Some points, one per row:
-18 & -21 & -2 & -74 & -46 & -43 & 43 & 44 & 10 & -47 & 22 & 6 & 5 & 80 & -28 & -15 & -29 & -40 & -67 & -59 & 19 & 57 \\
61 & 51 & 47 & 54 & -52 & -15 & -30 & -53 & 16 & 7 & 37 & 32 & -10 & -15 & -6 & -50 & 24 & 29 & -60 & 1 & -7 & 22 \\
-23 & 87 & 36 & -12 & -60 & -8 & -43 & 63 & -25 & 38 & 13 & 7 & 14 & 45 & 7 & -22 & 40 & -4 & -95 & 4 & 32 & 28 \\
52 & 127 & 19 & -26 & -60 & -20 & -6 & -57 & 11 & -74 & 52 & 18 & -14 & -66 & -11 & -20 & 64 & 25 & -19 & 26 & 23 & 3 \\
21 & -60 & 24 & 51 & 19 & 22 & 40 & -5 & 35 & -80 & 8 & -1 & 20 & 14 & 27 & -28 & -16 & -7 & 44 & -30 & -49 & -106 \\
5 & -14 & 51 & 33 & 10 & -21 & 49 & -12 & 0 & 6 & 14 & -16 & -28 & 19 & -90 & -24 & -65 & -22 & -10 & -27 & -58 & 81 \\
33 & -27 & 47 & -29 & 29 & 26 & 4 & -67 & -25 & -8 & 39 & 16 & -32 & -37 & 3 & -36 & 48 & -3 & 8 & -34 & 19 & -23 \\
23 & 29 & 10 & 22 & -70 & 5 & 0 & -16 & 19 & 14 & -5 & 5 & -35 & -61 & -46 & -23 & 57 & 35 & -14 & 22 & -50 & 16 \\
-5 & -52 & 0 & -34 & 15 & 32 & -97 & -14 & 6 & 6 & -7 & 27 & -24 & -42 & 0 & -16 & 49 & 43 & 80 & 31 & -44 & 42 \\
43 & -101 & 36 & 62 & 0 & -12 & 37 & 63 & 24 & 11 & 47 & 18 & -27 & 6 & -4 & -8 & 30 & 14 & -81 & -47 & 69 & -6 \\
14 & 10 & 6 & 41 & 7 & -40 & 23 & -5 & 2 & -90 & 4 & -16 & 3 & -40 & 5 & -34 & 16 & 3 & -39 & -1 & -34 & -63 \\
-19 & -40 & 11 & -9 & 33 & 10 & 19 & -37 & 32 & -71 & 10 & 7 & 25 & 28 & 10 & -12 & -54 & -31 & 53 & -33 & -14 & 8 \\
-25 & -57 & 65 & 46 & 16 & -22 & 124 & 50 & 6 & -33 & -23 & -20 & 17 & 59 & 75 & -17 & -94 & -47 & -66 & 1 & -9 & 23 \\
-77 & -32 & -15 & 40 & 17 & -10 & -6 & 26 & -9 & 20 & -50 & -93 & 30 & 23 & -15 & -3 & 4 & -34 & 11 & 69 & 12 & 11 \\
31 & 17 & -46 & -23 & 6 & -8 & 15 & -5 & -5 & -88 & -20 & 32 & -36 & -31 & -46 & 44 & 72 & 66 & -39 & 52 & 29 & 49 \\
-54 & 62 & 19 & 57 & 12 & 61 & 33 & 20 & 30 & 4 & 29 & 5 & 68 & 52 & -8 & 16 & -101 & -47 & -11 & -56 & -52 & -68 \\
-17 & -1 & -46 & -13 & -5 & -1 & -44 & 37 & 32 & -62 & -7 & -37 & -16 & -13 & -101 & -12 & 42 & 10 & 9 & 36 & 66 & 25 \\
41 & -25 & 21 & 63 & 5 & -8 & 4 & 19 & -2 & 0 & 65 & 39 & -11 & -65 & -51 & -8 & 43 & 4 & 29 & -60 & -42 & -53 \\
35 & -1 & 30 & -39 & 69 & 4 & -50 & -3 & -23 & 82 & 66 & 37 & -86 & -14 & -36 & 22 & -17 & 29 & 4 & 0 & -6 & -76 \\
21 & 92 & 34 & -23 & 11 & 8 & -13 & -41 & 37 & -69 & 52 & 39 & 23 & -51 & 14 & -26 & 50 & 20 & 8 & -41 & -1 & -40 \\
-35 & 14 & -10 & 95 & 11 & -12 & 4 & 14 & 19 & -52 & -24 & -16 & 3 & -28 & 12 & -29 & 46 & -29 & 55 & -16 & 24 & -73 \\
-45 & -66 & -25 & -73 & 31 & 38 & -53 & -3 & 16 & 4 & -54 & -23 & 31 & 21 & 103 & -13 & 39 & 15 & 26 & 38 & 78 & 76 \\
31 & 44 & 14 & 41 & 35 & 26 & 31 & -12 & -4 & 41 & 48 & 15 & -52 & -32 & -36 & -28 & 40 & 2 & -5 & -23 & -127 & -36 \\
-94 & -96 & 40 & -2 & -126 & -7 & 64 & 32 & -38 & 34 & -118 & -67 & 57 & 110 & 27 & 28 & -34 & -86 & 35 & -46 & 29 & 79 \\
34 & 106 & 60 & 3 & -60 & 29 & -21 & -75 & -14 & -29 & 1 & 12 & 9 & -59 & 4 & 3 & 46 & 24 & -36 & 17 & 41 & 2 \\
50 & -22 & 44 & 45 & -26 & -23 & -26 & 46 & -5 & -64 & 14 & 36 & -1 & -44 & -9 & -15 & 55 & 27 & -65 & -2 & 81 & -46 \\
33 & -29 & 13 & 17 & 0 & -25 & -1 & -68 & 11 & -20 & 35 & 12 & -40 & -75 & 15 & -6 & 46 & 34 & -18 & 1 & -12 & 20 \\
6 & -77 & -3 & -31 & 5 & -29 & 15 & 38 & 14 & -12 & -5 & -13 & 16 & -38 & -2 & -51 & 40 & -25 & 64 & -21 & 39 & -25 \\
54 & -13 & 20 & -46 & 24 & -6 & -25 & -29 & 25 & -29 & 57 & 49 & -15 & -30 & 6 & -2 & 11 & 31 & 4 & -33 & 37 & 7 \\
17 & -19 & 18 & 127 & -93 & 15 & -16 & -71 & 0 & 6 & 21 & 5 & 11 & -63 & -3 & -12 & -22 & -2 & -44 & -17 & -5 & -6 \\
-19 & 41 & -15 & 21 & -110 & -26 & 28 & -16 & 27 & 92 & -33 & -46 & 25 & 70 & 23 & 12 & -18 & -39 & -87 & -14 & 35 & -60 \\
Here are 24 more points, each followed by its number:
3 & -36 & -43 & -67 & 5 & -16 & -65 & -85 & 1 & -36 & 23 & -5 & 22 & 6 & -20 & 30 & -10 & 42 & -39 & 10 & -61 & 90 \\ 0
-18 & 62 & -39 & -17 & 54 & -1 & -31 & -50 & 14 & -8 & -25 & 13 & -3 & 56 & 49 & 46 & 2 & -8 & -1 & 12 & -39 & -33 \\ 1
15 & 5 & 12 & 36 & 28 & -22 & -46 & -1 & 18 & -19 & 17 & 31 & 35 & -27 & -24 & 16 & 20 & -1 & -54 & -8 & -40 & -16 \\ 2
-19 & 23 & -83 & 101 & -10 & -52 & 73 & 60 & 28 & 20 & -38 & -29 & -10 & -12 & -52 & 41 & 55 & 37 & 80 & -35 & 75 & 40 \\ 3
-58 & 36 & -9 & -18 & -23 & 45 & 18 & 54 & -28 & 100 & -19 & 15 & 53 & 55 & -29 & 76 & -90 & -61 & 2 & -38 & -39 & -58 \\ 4
6 & -53 & -19 & 28 & 54 & 11 & 22 & 32 & 15 & -35 & 33 & 50 & 6 & 22 & -6 & 15 & -35 & -40 & 6 & -60 & -43 & -16 \\ 5
-79 & 38 & -17 & -76 & -127 & -24 & -38 & -61 & -46 & 127 & -23 & -67 & 64 & 127 & 10 & 103 & -71 & -82 & -127 & -9 & -14 & 22 \\ 6
-1 & -11 & 33 & 66 & 18 & 38 & 88 & 83 & -33 & 87 & 49 & 19 & 9 & -49 & 37 & 1 & -10 & 35 & -14 & -37 & -21 & -15 \\ 7
-55 & -48 & -22 & 2 & 25 & -40 & -4 & 27 & 1 & 54 & -31 & -70 & 9 & -17 & 18 & -16 & -13 & -19 & 5 & 8 & 24 & -46 \\ 8
12 & -107 & 8 & -127 & 16 & -38 & -27 & -20 & 8 & -95 & 17 & -6 & 18 & -22 & -21 & -19 & 15 & 4 & 39 & -7 & 19 & 3 \\ 9
-51 & -127 & -40 & -71 & 31 & -38 & -39 & 49 & -12 & -127 & -80 & -92 & 56 & 31 & 58 & 55 & 41 & 2 & 100 & 100 & 50 & 127 \\ 10
2 & -52 & -34 & -16 & -70 & -56 & 29 & -82 & -35 & 29 & -52 & -39 & 40 & 86 & -59 & 83 & -30 & -64 & -93 & 24 & 115 & 81 \\ 11
42 & 114 & 3 & 43 & -37 & -32 & 21 & 33 & 5 & 48 & 24 & 18 & -19 & -10 & 50 & 28 & 40 & 28 & -127 & 3 & 18 & 38 \\ 12
-17 & -127 & 29 & 90 & 8 & 3 & 51 & 68 & 46 & -17 & -39 & -32 & 31 & -13 & -22 & 3 & -69 & -53 & -4 & -28 & -85 & -33 \\ 13
18 & 17 & -19 & 63 & 27 & -21 & 15 & -57 & 13 & 1 & 2 & 6 & 23 & -17 & 44 & 2 & 6 & 17 & 34 & 19 & 5 & -56 \\ 14
-51 & 10 & -23 & 58 & 10 & -13 & -7 & 8 & 16 & 25 & -13 & -32 & 31 & -2 & -46 & -7 & -2 & -33 & 5 & 4 & 18 & 67 \\ 15
-60 & 73 & 7 & -17 & -46 & 19 & -32 & 29 & -58 & -50 & -13 & 51 & 95 & 72 & 69 & 10 & -29 & 11 & -4 & -44 & -60 & -13 \\ 16
-17 & -24 & 47 & 47 & 78 & 19 & 29 & 56 & -55 & 64 & 65 & 11 & -127 & 23 & -96 & 90 & -62 & 21 & -56 & 61 & -127 & 17 \\ 17
-35 & 38 & -46 & -83 & 54 & 35 & -18 & 37 & -73 & 44 & -27 & -17 & -116 & 26 & -35 & -5 & 75 & 40 & 47 & 56 & 4 & -7 \\ 18
-30 & -49 & -19 & 36 & -13 & -14 & 25 & 58 & 52 & 57 & -38 & -36 & 26 & -15 & -3 & -10 & 7 & -38 & -1 & 22 & 29 & -15 \\ 19
-54 & -29 & 10 & -37 & -24 & -10 & -7 & -8 & -17 & 99 & -16 & -51 & 75 & 27 & -17 & 0 & -42 & -76 & 11 & -17 & 25 & -55 \\ 20
22 & -79 & -42 & 19 & 65 & 20 & -12 & -34 & -15 & 8 & 15 & 3 & -48 & 24 & 26 & -5 & 50 & 4 & 59 & 10 & -55 & -19 \\ 21
46 & 3 & -14 & -42 & 39 & -44 & -27 & -27 & 3 & -8 & 10 & 5 & 2 & -10 & -53 & 42 & 24 & 22 & -38 & 6 & 5 & 67 \\ 22
5 & 100 & 34 & -38 & -46 & -7 & -23 & -22 & 0 & -1 & 36 & -3 & -5 & -30 & -2 & -16 & 12 & 28 & 44 & 23 & 45 & -38 \\ 23
Which two of these numbered points are nearest to each point below, ignoring the 3 directions in which the first points spread most? Their numbers follow each, nearest first.
-33 & 48 & 3 & -3 & 30 & 49 & 74 & 25 & 9 & 37 & -12 & 15 & -60 & -7 & -73 & -10 & -22 & -11 & -22 & -10 & -127 & -89 \\ > 18 4
47 & 118 & 30 & 31 & -8 & -1 & 12 & 18 & 19 & 28 & 56 & 24 & -26 & -55 & -49 & -11 & -24 & 5 & 22 & -44 & -113 & 8 \\ > 15 22
-21 & -74 & -17 & -37 & 12 & -22 & 30 & 4 & 20 & -17 & -64 & -24 & 54 & 25 & -49 & 82 & -53 & -29 & 22 & -9 & 99 & -65 \\ > 11 20
-11 & 127 & 13 & -60 & -103 & -30 & -14 & 37 & -21 & 60 & -35 & -11 & 2 & 65 & 16 & -33 & -29 & -34 & -40 & -3 & 28 & 27 \\ > 23 5
-7 & -58 & 24 & -31 & 47 & 33 & -22 & 27 & 13 & 97 & -17 & -16 & -4 & 11 & 22 & -24 & -54 & -25 & 82 & 6 & 37 & -46 \\ > 20 23
34 & -19 & 34 & -78 & 35 & -1 & -55 & 21 & 3 & 65 & 61 & 30 & -56 & -26 & 13 & -23 & -20 & 22 & 4 & -15 & -16 & -46 \\ > 20 8
32 & -46 & -8 & 67 & 73 & 18 & 12 & -25 & -27 & 36 & 74 & 43 & -42 & 11 & -17 & -11 & -59 & -17 & 12 & 0 & -94 & -115 \\ > 21 5
-14 & 8 & 14 & 72 & 49 & 72 & 75 & 72 & 19 & -27 & -34 & -21 & 17 & 65 & 51 & 18 & -52 & -35 & -40 & -9 & 52 & -31 \\ > 12 5
42 & -59 & 19 & 35 & -14 & -25 & -49 & -23 & -2 & 13 & 54 & 34 & 4 & -53 & -61 & -36 & 8 & -14 & 67 & -42 & -86 & 10 \\ > 15 2
-16 & -62 & -8 & 39 & 20 & -32 & 52 & -22 & -6 & 20 & -7 & -51 & 38 & 5 & 63 & -6 & -19 & -37 & -6 & -33 & 47 & 17 \\ > 14 8
23 & -30 & 60 & 65 & 27 & 22 & -14 & 35 & 34 & -37 & 33 & 5 & 24 & 2 & 25 & -27 & -15 & -13 & -24 & -69 & -22 & -99 \\ > 2 5
11 & 16 & -20 & 22 & -23 & 37 & 41 & 27 & -56 & -103 & 10 & 45 & -26 & 4 & -12 & 8 & 49 & 65 & -34 & -11 & 127 & 34 \\ > 5 12
7 & 15 & 33 & 41 & 86 & 66 & 23 & 44 & -30 & 104 & 43 & 11 & -114 & 36 & -46 & 2 & -99 & 9 & -28 & 58 & -127 & -43 \\ > 17 18
-103 & 118 & -40 & -11 & -81 & 1 & -32 & -20 & -39 & 127 & -91 & -99 & 45 & -6 & -13 & 8 & 11 & 14 & 15 & 124 & 71 & 29 \\ > 8 20
65 & 23 & 31 & 35 & -49 & -23 & -2 & -55 & -13 & 18 & 32 & 23 & -19 & -31 & 28 & -8 & 56 & 28 & -65 & -22 & -9 & -14 \\ > 21 14
-51 & -89 & 25 & -89 & 36 & 3 & 62 & 17 & 16 & 20 & -62 & -22 & -21 & 47 & 6 & 73 & -96 & -19 & 7 & 7 & -18 & -1 \\ > 22 5
36 & -23 & -125 & -18 & -16 & 36 & -70 & -92 & -35 & -13 & 3 & 39 & -22 & 35 & -73 & 83 & 26 & 109 & -73 & 80 & 19 & 127 \\ > 0 22
-8 & -46 & -13 & -8 & 45 & -15 & 6 & 71 & 40 & 3 & -32 & -17 & 12 & 0 & -22 & -24 & -19 & -17 & 57 & -16 & 51 & 4 \\ > 19 15
36 & 84 & -22 & -127 & 1 & -26 & -37 & -12 & -18 & -3 & -6 & -20 & -14 & 49 & -15 & 48 & -20 & -4 & -75 & 62 & 89 & 48 \\ > 22 5
-51 & 8 & -16 & -5 & 50 & 55 & 73 & 127 & -1 & 39 & -32 & -6 & -88 & 71 & -85 & -27 & -124 & -26 & -68 & 32 & -118 & 35 \\ > 17 18
-28 & 71 & -34 & -127 & 14 & 24 & -50 & -48 & 10 & 53 & 12 & 1 & 25 & 25 & 60 & -20 & -21 & 64 & -61 & 51 & -19 & 105 \\ > 0 1
